In the rows, 128 means zero.
Rotation paths and how fast each direction turns (degrees each step):
Each turn is a multiple of 5 degrees from 10 to 175, or 0.
Each row of a path follows its step; steps can be skipped.
Rotation 1:
step 0: [124 129 136 128 126 123 130 122 130 125 129 139 126 132 141 127 129 123
 125 123 131 137 136 132 131 130 129 140 131 129 137 128 129]
step 1: [127 135 125 135 120 129 124 132 130 123 126 137 116 136 138 133 128 133
 123 127 132 128 126 127 129 140 128 129 131 128 129 135 127]
step 2: [127 132 127 138 130 124 127 121 136 119 129 128 122 131 132 124 123 130
 124 124 121 134 128 133 134 136 125 131 117 125 132 123 125]
step 3: [130 128 128 131 119 126 120 127 135 125 127 135 129 125 126 139 121 134
 126 130 122 136 129 129 126 133 131 140 121 135 125 132 131]
step 4: [129 131 137 133 128 131 126 128 128 133 129 127 131 138 128 126 127 125
 123 123 127 137 129 124 134 138 132 140 120 124 120 133 128]
step 5: [127 129 123 128 121 125 126 122 134 123 126 133 131 132 133 131 132 126
 127 125 134 134 135 124 137 131 144 138 128 129 129 126 121]
step 9: [128 131 124 137 131 127 119 126 130 125 127 132 128 135 133 124 120 127
 124 126 125 137 120 128 139 136 123 138 123 126 130 123 125]
step 10: [129 132 129 129 124 126 123 131 142 128 130 135 125 129 125 139 123 139
 128 126 127 136 135 126 134 127 132 139 124 126 128 127 126]
step 14: [118 133 132 129 122 126 124 127 129 128 122 128 127 131 137 134 121 126
 124 131 125 137 124 135 129 139 129 138 130 134 132 125 127]
step 15: [132 136 132 137 127 128 131 131 137 128 129 132 119 136 129 133 121 125
 124 124 119 128 135 129 136 137 135 132 129 128 125 133 128]
[128 126 134 127 131 127 131 129 130 131 129 128 128 127 127 129 128 131
 127 129 128 129 128 127 124 130 127 131 129 132 129 126 129] => 100
[131 126 127 131 130 127 125 127 129 131 129 128 128 126 123 130 125 129
 130 127 127 129 125 126 130 128 129 130 125 126 125 129 128] => 55
[128 129 127 127 128 127 127 129 131 127 127 130 130 129 130 133 129 131
 129 129 126 123 128 126 128 127 131 128 129 129 128 129 132] => 155
Rotation 2:
step 0: [124 130 131 129 128 127 129 134 124 133 124 121 121 128 126 133 125 129
 129 129 125 120 127 114 125 132 130 123 138 134 131 120 128]
step 2: [128 126 135 135 136 130 125 124 122 127 131 126 120 129 131 122 119 134
 121 130 130 130 130 127 124 129 118 128 134 122 128 127 137]
step 3: [135 121 134 131 128 131 128 123 126 128 134 127 123 129 131 125 120 132
 127 131 125 126 129 129 133 135 123 119 135 129 138 129 137]
step 4: [136 125 126 124 121 133 128 134 122 126 128 124 130 133 127 129 122 134
 131 130 127 128 134 125 133 131 123 117 138 132 137 128 129]
step 5: [128 135 126 124 125 138 125 137 120 126 117 126 125 129 129 127 125 136
 125 129 129 131 131 123 129 125 126 122 137 129 130 134 126]
step 6: [125 137 133 128 133 129 125 129 121 122 116 127 117 124 131 128 126 133
 124 124 131 127 122 130 131 128 123 122 132 130 128 134 130]
step 7: [126 134 138 120 130 122 128 126 127 124 127 125 115 128 126 129 121 128
 127 121 134 123 127 130 130 128 124 121 128 129 136 124 135]
step 8: [129 129 132 115 124 127 131 123 127 129 128 124 121 132 132 129 120 132
 131 122 125 124 138 123 128 126 126 126 128 129 130 123 139]
step 10: [128 127 130 126 128 128 127 125 124 133 125 121 119 122 132 125 134 132
 121 140 129 118 129 124 128 128 119 122 136 131 128 131 125]
step 14: [130 121 127 123 135 135 131 130 124 121 125 123 118 133 131 123 129 128
 127 128 128 125 129 122 129 137 119 122 124 134 134 130 125]
[131 127 131 126 127 128 127 130 127 129 131 126 129 131 126 131 128 128
 132 126 128 125 127 127 125 124 127 127 126 129 131 127 125] => 100
[129 128 128 123 125 126 127 125 130 128 125 128 126 128 127 126 131 127
 127 130 130 126 131 130 127 126 128 127 124 130 125 129 128] => 20
[129 132 130 129 130 126 127 129 126 129 128 125 126 129 127 129 129 129
 129 129 130 131 126 129 127 127 133 127 130 131 125 128 128] => 65
[128 129 130 130 127 125 126 131 129 128 121 128 128 127 126 128 125 126
 128 127 129 127 126 125 127 130 128 129 125 125 129 127 129] => 60
[130 130 132 128 127 125 129 126 131 127 130 130 130 131 127 128 126 127
 129 128 126 128 129 131 129 129 130 127 129 126 129 128 133] => 80
Rotation 3:
step 1: [124 130 134 124 128 136 123 136 120 126 125 130 132 127 124 133 137 128
 132 123 123 137 119 128 133 131 127 124 122 128 117 125 126]
step 2: [118 124 130 127 120 133 128 138 129 125 130 127 127 134 119 131 123 131
 136 132 134 130 126 126 128 119 130 125 135 128 120 125 125]
step 3: [130 129 135 126 120 125 132 130 123 124 138 124 134 126 124 121 129 135
 135 127 123 128 135 133 137 123 127 125 123 130 124 122 120]
step 5: [130 121 133 119 131 126 130 133 127 132 131 120 129 125 126 127 123 126
 117 134 130 132 125 132 131 125 123 132 126 118 125 120 118]
step 7: [130 130 132 116 141 129 133 131 126 133 124 124 123 121 119 124 128 138
 134 131 127 125 123 134 127 127 121 125 129 131 124 128 130]
step 8: [124 120 132 129 125 130 131 131 111 131 124 132 121 125 124 131 129 132
 131 125 128 123 124 125 121 125 129 122 123 116 124 131 125]
step 12: [128 125 133 126 121 127 124 133 127 138 140 126 131 126 130 127 132 130
 129 125 119 136 118 135 128 130 124 128 125 130 124 131 117]
step 13: [125 127 133 128 132 130 122 140 127 128 132 114 122 127 126 134 119 131
 125 130 132 129 121 131 130 129 130 128 134 125 126 120 120]
step 14: [133 126 137 122 124 129 132 137 121 131 128 119 132 125 133 121 129 127
 133 129 133 120 128 124 127 126 117 126 125 132 123 124 120]
step 15: [124 126 133 129 130 133 133 134 128 138 131 128 120 115 127 121 128 142
 132 122 132 121 127 129 130 128 128 129 133 128 129 124 131]
[127 126 128 132 129 132 127 126 124 129 132 130 128 126 128 130 128 128
 127 126 128 128 131 128 128 131 127 127 124 129 126 126 128] => 160
[130 128 132 130 131 130 125 129 125 128 126 125 128 128 128 128 127 125
 130 127 128 127 125 131 126 128 126 129 131 129 126 130 129] => 55
Rotation 4:
step 0: [129 131 126 125 120 133 125 129 122 130 121 131 127 131 121 130 121 122
 132 129 124 124 119 132 134 122 118 126 126 137 132 130 132]
step 1: [123 131 125 121 117 137 125 125 121 126 124 127 124 122 132 123 126 122
 134 127 136 132 131 133 125 123 128 130 131 134 134 132 125]
step 4: [132 125 131 131 129 138 125 126 121 130 130 127 129 120 138 126 133 129
 129 121 128 134 132 136 125 130 133 131 127 133 128 122 117]
step 5: [133 121 132 131 135 122 126 133 126 127 130 129 120 128 129 123 136 134
 121 129 127 127 128 126 132 132 131 139 127 136 130 122 118]
step 6: [132 123 135 133 134 127 120 123 124 130 130 130 126 129 128 132 123 122
 118 134 118 122 118 130 130 129 127 133 130 134 120 127 126]
step 7: [125 129 128 132 134 136 125 124 132 126 133 129 126 118 131 130 125 119
 123 132 128 134 129 127 124 121 123 126 132 133 121 123 117]
step 11: [125 120 123 129 124 127 125 134 127 122 116 135 124 126 121 118 128 135
 124 126 132 127 135 123 122 129 124 129 123 126 136 131 128]
step 12: [128 119 124 129 124 133 118 132 122 133 120 133 135 131 132 125 125 133
 121 128 123 122 128 134 131 131 121 126 124 126 128 130 137]
step 13: [131 123 127 131 125 140 124 129 122 131 126 128 132 129 132 126 131 134
 129 123 133 135 135 136 128 125 121 127 137 134 122 124 128]
step 15: [126 124 130 131 128 127 127 132 121 129 129 127 125 127 132 122 130 121
 125 129 123 121 115 135 138 128 121 130 127 136 121 128 135]
[129 128 128 131 129 128 128 126 127 130 128 130 130 130 127 128 133 128
 128 132 126 127 131 129 128 129 125 130 131 128 125 126 127] => 45
[129 130 126 126 124 130 127 125 124 129 130 126 128 128 129 128 130 126
 124 126 126 127 128 127 127 127 128 124 129 127 126 125 129] => 120
[126 128 131 129 126 130 126 128 127 129 131 130 130 126 128 131 127 127
 129 130 133 128 127 132 127 127 128 129 126 126 126 126 129] => 120
Rotation 5:
step 1: [122 129 129 125 131 120 123 124 123 133 119 128 129 113 126 137 128 139
 131 126 133 129 124 123 128 128 125 127 119 125 121 132 121]
step 2: [132 126 134 129 124 126 130 128 133 121 120 133 122 133 121 130 126 134
 127 120 125 128 139 131 135 132 138 131 131 121 128 113 133]
step 4: [129 137 127 134 133 129 130 128 134 125 130 136 125 129 129 127 131 130
 130 134 132 128 130 124 123 129 137 138 140 134 139 124 115]
step 6: [125 132 133 116 132 124 127 121 135 128 124 117 131 131 127 136 118 122
 126 128 123 128 136 133 129 124 136 127 136 134 129 131 125]
step 9: [125 119 135 130 129 122 129 130 128 121 133 128 120 128 133 141 132 131
 128 132 129 133 125 127 135 138 131 125 123 113 133 126 126]
step 10: [129 128 129 123 133 132 135 129 133 131 123 132 130 128 135 118 121 127
 136 116 123 125 125 134 136 127 132 128 134 121 118 134 133]
step 12: [123 129 113 136 128 133 130 130 128 129 121 129 129 121 130 125 126 131
 135 134 129 138 122 134 131 122 122 139 128 131 131 134 125]
step 13: [136 133 127 119 134 118 127 126 124 126 121 122 125 131 122 136 131 140
 128 139 132 125 131 135 125 128 129 120 128 126 127 127 131]
step 14: [122 119 126 126 125 127 124 128 124 130 120 131 129 122 128 127 115 126
 115 123 126 129 140 129 136 123 123 134 130 124 131 129 137]
step 15: [123 135 137 122 130 136 134 133 130 127 128 125 129 119 120 116 130 129
 130 133 129 121 131 124 117 132 125 124 128 129 130 116 131]
[129 128 126 126 130 120 128 129 129 126 128 128 127 127 131 128 128 132
 126 127 126 131 126 126 127 129 128 128 128 127 128 129 128] => 90
[126 131 128 127 127 128 127 130 128 127 129 130 127 129 129 122 127 125
 126 126 129 127 129 128 125 130 123 129 129 129 129 129 126] => 95
[127 128 126 127 129 129 125 125 127 126 126 124 129 130 125 129 124 130
 126 129 130 130 128 128 128 129 125 128 126 132 128 128 130] => 55
Rotation 6:
step 0: [126 125 133 130 125 125 134 131 137 124 135 137 128 135 125 124 124 127
 121 132 131 123 130 140 120 135 128 133 115 122 134 123 132]
step 2: [127 124 132 139 131 120 128 141 128 117 127 130 131 137 123 128 133 126
 119 130 128 116 133 121 122 122 123 130 129 123 126 130 124]
step 4: [134 128 126 131 119 124 129 134 136 114 133 130 131 132 125 131 123 121
 127 135 125 132 128 141 130 122 119 130 119 124 129 135 126]
step 6: [131 139 130 141 125 123 135 132 130 122 128 131 133 131 126 128 119 130
 116 134 127 124 134 129 117 134 122 125 132 127 133 126 134]
step 7: [131 127 123 140 120 135 129 136 128 117 132 128 126 126 127 124 121 130
 132 128 127 132 127 127 126 122 116 135 131 125 140 131 120]
step 8: [129 126 132 137 129 117 128 131 129 121 135 124 119 143 132 131 120 114
 126 131 130 128 132 127 122 120 130 130 126 129 132 132 123]
step 10: [137 123 120 137 124 125 134 128 130 127 127 137 124 127 129 128 119 131
 115 132 122 130 128 131 119 120 122 134 122 124 131 138 128]
step 12: [125 129 124 137 126 125 133 132 138 119 133 124 134 130 129 132 122 126
 119 134 120 132 136 124 118 119 136 127 129 131 132 118 124]
step 14: [124 132 123 136 128 119 134 126 131 133 126 136 126 131 123 126 125 112
 118 126 132 135 138 131 127 118 125 129 125 127 127 133 127]
step 15: [130 124 122 130 126 133 135 135 141 128 133 125 124 128 119 129 130 128
 119 133 128 140 137 128 125 131 128 133 132 121 124 123 118]
[126 128 128 130 130 124 128 125 127 126 129 130 130 127 130 128 126 126
 125 128 124 127 129 130 127 127 130 125 126 129 127 131 129] => 175
[130 128 130 129 131 126 129 124 128 127 128 124 130 128 127 130 128 133
 128 130 131 126 130 127 128 124 127 127 127 128 126 127 127] => 100
[130 131 128 126 131 128 127 130 128 130 132 125 128 128 127 127 129 123
 129 127 127 127 130 129 128 126 128 129 128 129 126 131 124] => 110
Rotation 7:
step 1: [137 131 127 136 128 131 122 129 130 133 130 130 127 129 129 123 127 121
 124 135 130 130 124 132 125 135 130 132 121 126 126 122 121]
step 2: [127 129 130 128 127 122 126 136 130 131 131 126 130 124 122 129 134 130
 126 129 132 120 133 134 120 124 124 138 126 124 123 120 129]
step 3: [128 125 126 128 126 135 129 125 128 122 123 135 132 121 126 120 130 125
 130 126 124 119 135 133 130 132 124 129 122 123 135 124 131]
step 4: [134 132 139 129 130 136 130 125 127 129 132 131 133 121 128 131 135 118
 128 137 125 126 129 127 131 126 129 132 130 134 128 128 130]
step 6: [131 132 130 132 120 123 130 125 125 123 124 133 126 129 123 118 129 122
 128 129 133 132 123 119 126 130 127 134 122 130 131 120 127]
step 9: [126 121 133 133 125 125 131 125 127 125 125 129 135 121 127 131 126 121
 126 138 135 126 126 125 128 135 128 131 134 128 120 129 124]
step 10: [132 127 123 130 123 126 121 132 128 130 124 118 133 127 120 124 123 125
 128 134 128 127 135 126 130 127 120 131 129 131 129 136 129]
step 11: [138 127 134 128 122 129 131 126 134 124 119 127 125 131 123 126 129 131
 118 127 125 124 125 124 127 132 120 131 129 130 126 126 137]
step 12: [140 124 126 126 132 128 131 134 126 129 125 134 128 126 128 130 131 126
 130 127 133 127 125 134 135 135 121 128 124 135 122 129 124]
step 15: [135 127 125 132 133 129 131 131 119 123 128 130 130 122 121 129 130 121
 129 125 127 133 134 125 131 127 123 131 132 126 135 135 137]
[126 128 128 127 130 125 128 125 130 126 126 129 130 126 130 127 129 131
 126 123 131 126 126 126 126 131 126 128 128 128 130 128 128] => 125
[128 126 127 132 126 125 128 130 127 132 127 132 125 126 131 128 129 133
 129 128 128 127 129 130 129 127 129 129 127 128 128 125 127] => 65
[128 127 126 127 126 126 129 129 127 129 124 127 126 129 124 126 130 127
 128 128 129 125 129 126 124 124 129 128 127 125 131 129 129] => 90
Rotation 8:
step 1: [133 130 125 134 127 141 123 131 128 124 123 128 125 124 115 136 139 130
 127 141 131 125 126 118 132 128 133 129 125 126 131 127 126]
step 5: [124 129 128 137 135 134 114 129 116 136 126 125 124 128 125 133 129 128
 131 129 123 127 122 136 130 136 135 137 124 123 134 126 124]
step 8: [133 131 131 127 120 136 125 133 128 125 132 136 125 138 140 129 142 135
 127 128 130 124 132 131 129 123 133 131 128 132 119 120 126]
step 9: [129 136 132 133 138 133 136 137 121 130 129 113 126 128 126 131 134 130
 130 126 122 126 123 123 125 128 128 127 114 126 131 131 130]
step 10: [130 122 130 121 120 129 136 130 121 130 123 122 125 123 139 123 130 132
 120 133 126 122 131 134 123 128 123 129 139 138 128 126 134]
step 11: [135 133 123 128 130 128 123 134 122 123 133 129 131 126 118 116 136 134
 131 129 122 130 132 125 124 130 114 128 125 123 124 139 129]
step 12: [126 123 130 129 129 143 121 129 137 130 127 126 131 132 132 125 126 129
 125 141 128 121 136 132 120 135 128 130 121 136 127 121 124]
step 13: [125 131 129 135 126 127 128 129 120 134 121 123 128 127 129 126 132 127
 131 134 122 131 134 128 131 127 125 116 126 120 143 136 118]
step 14: [136 133 127 116 120 133 131 117 131 132 124 119 131 130 122 135 123 124
 119 133 130 125 134 126 127 132 122 129 138 131 121 128 122]
step 15: [139 132 125 131 125 132 124 123 132 136 134 134 133 126 124 122 139 127
 131 132 121 141 126 136 129 125 128 125 125 118 132 124 132]
[130 129 131 126 127 126 129 129 126 131 125 126 126 126 128 128 124 129
 127 128 126 129 125 126 128 128 130 127 130 130 129 131 126] => 95
[126 131 128 128 126 128 127 127 129 132 128 130 131 130 125 127 125 124
 127 131 128 130 129 130 130 129 127 130 129 126 130 127 125] => 35
[128 129 128 126 131 130 126 124 127 126 128 124 128 128 127 128 125 129
 125 129 131 125 127 130 128 131 130 132 129 127 128 128 129] => 160
Rotation 9:
step 0: [139 124 129 126 131 129 128 122 127 126 139 130 130 127 129 121 124 131
 135 135 119 118 126 132 127 113 129 136 130 127 131 132 125]
step 1: [129 129 134 120 133 133 135 123 133 127 126 134 136 139 130 122 125 128
 119 126 119 117 126 135 135 129 130 132 135 130 123 127 136]
step 4: [124 126 136 123 133 134 129 124 127 131 123 134 132 133 139 119 130 121
 122 127 131 123 122 132 129 121 125 139 132 123 126 139 123]
step 5: [136 134 124 132 137 142 132 124 130 122 134 128 137 126 126 119 124 124
 127 125 128 117 127 124 121 123 133 128 130 126 128 132 127]
step 6: [134 130 127 124 129 127 124 130 126 136 128 137 135 134 127 115 128 125
 128 130 129 119 126 122 131 133 137 127 140 140 132 130 132]
step 7: [136 123 133 124 140 132 113 118 132 134 131 131 133 130 133 126 128 127
 127 126 128 132 127 126 132 122 127 130 133 132 127 135 118]
step 9: [125 128 133 122 136 132 123 127 123 127 129 129 133 123 132 125 128 124
 118 127 131 116 120 139 127 131 134 127 139 133 131 131 135]
step 10: [136 127 132 137 138 133 121 121 136 129 131 122 133 131 137 120 130 133
 125 128 136 119 128 124 131 130 133 122 126 132 134 130 124]
step 11: [130 134 133 126 127 125 124 128 128 136 132 127 134 131 129 117 124 129
 135 141 128 121 127 131 134 120 124 129 134 127 136 142 128]
step 15: [137 127 141 130 133 127 127 120 133 132 132 129 134 141 132 125 127 127
 120 124 131 124 128 134 136 126 120 132 124 130 124 135 125]
[128 123 126 127 128 129 129 130 130 128 131 131 124 130 128 127 127 126
 127 128 131 129 128 131 130 130 126 130 130 129 129 128 131] => 130
[126 126 129 130 128 127 124 129 128 128 129 125 129 126 125 129 129 127
 126 129 128 128 128 129 129 131 128 123 129 127 131 134 128] => 20
[129 130 128 126 124 126 126 128 127 127 124 129 126 126 128 125 129 126
 128 128 125 126 126 129 130 130 125 128 131 128 127 127 130] => 135
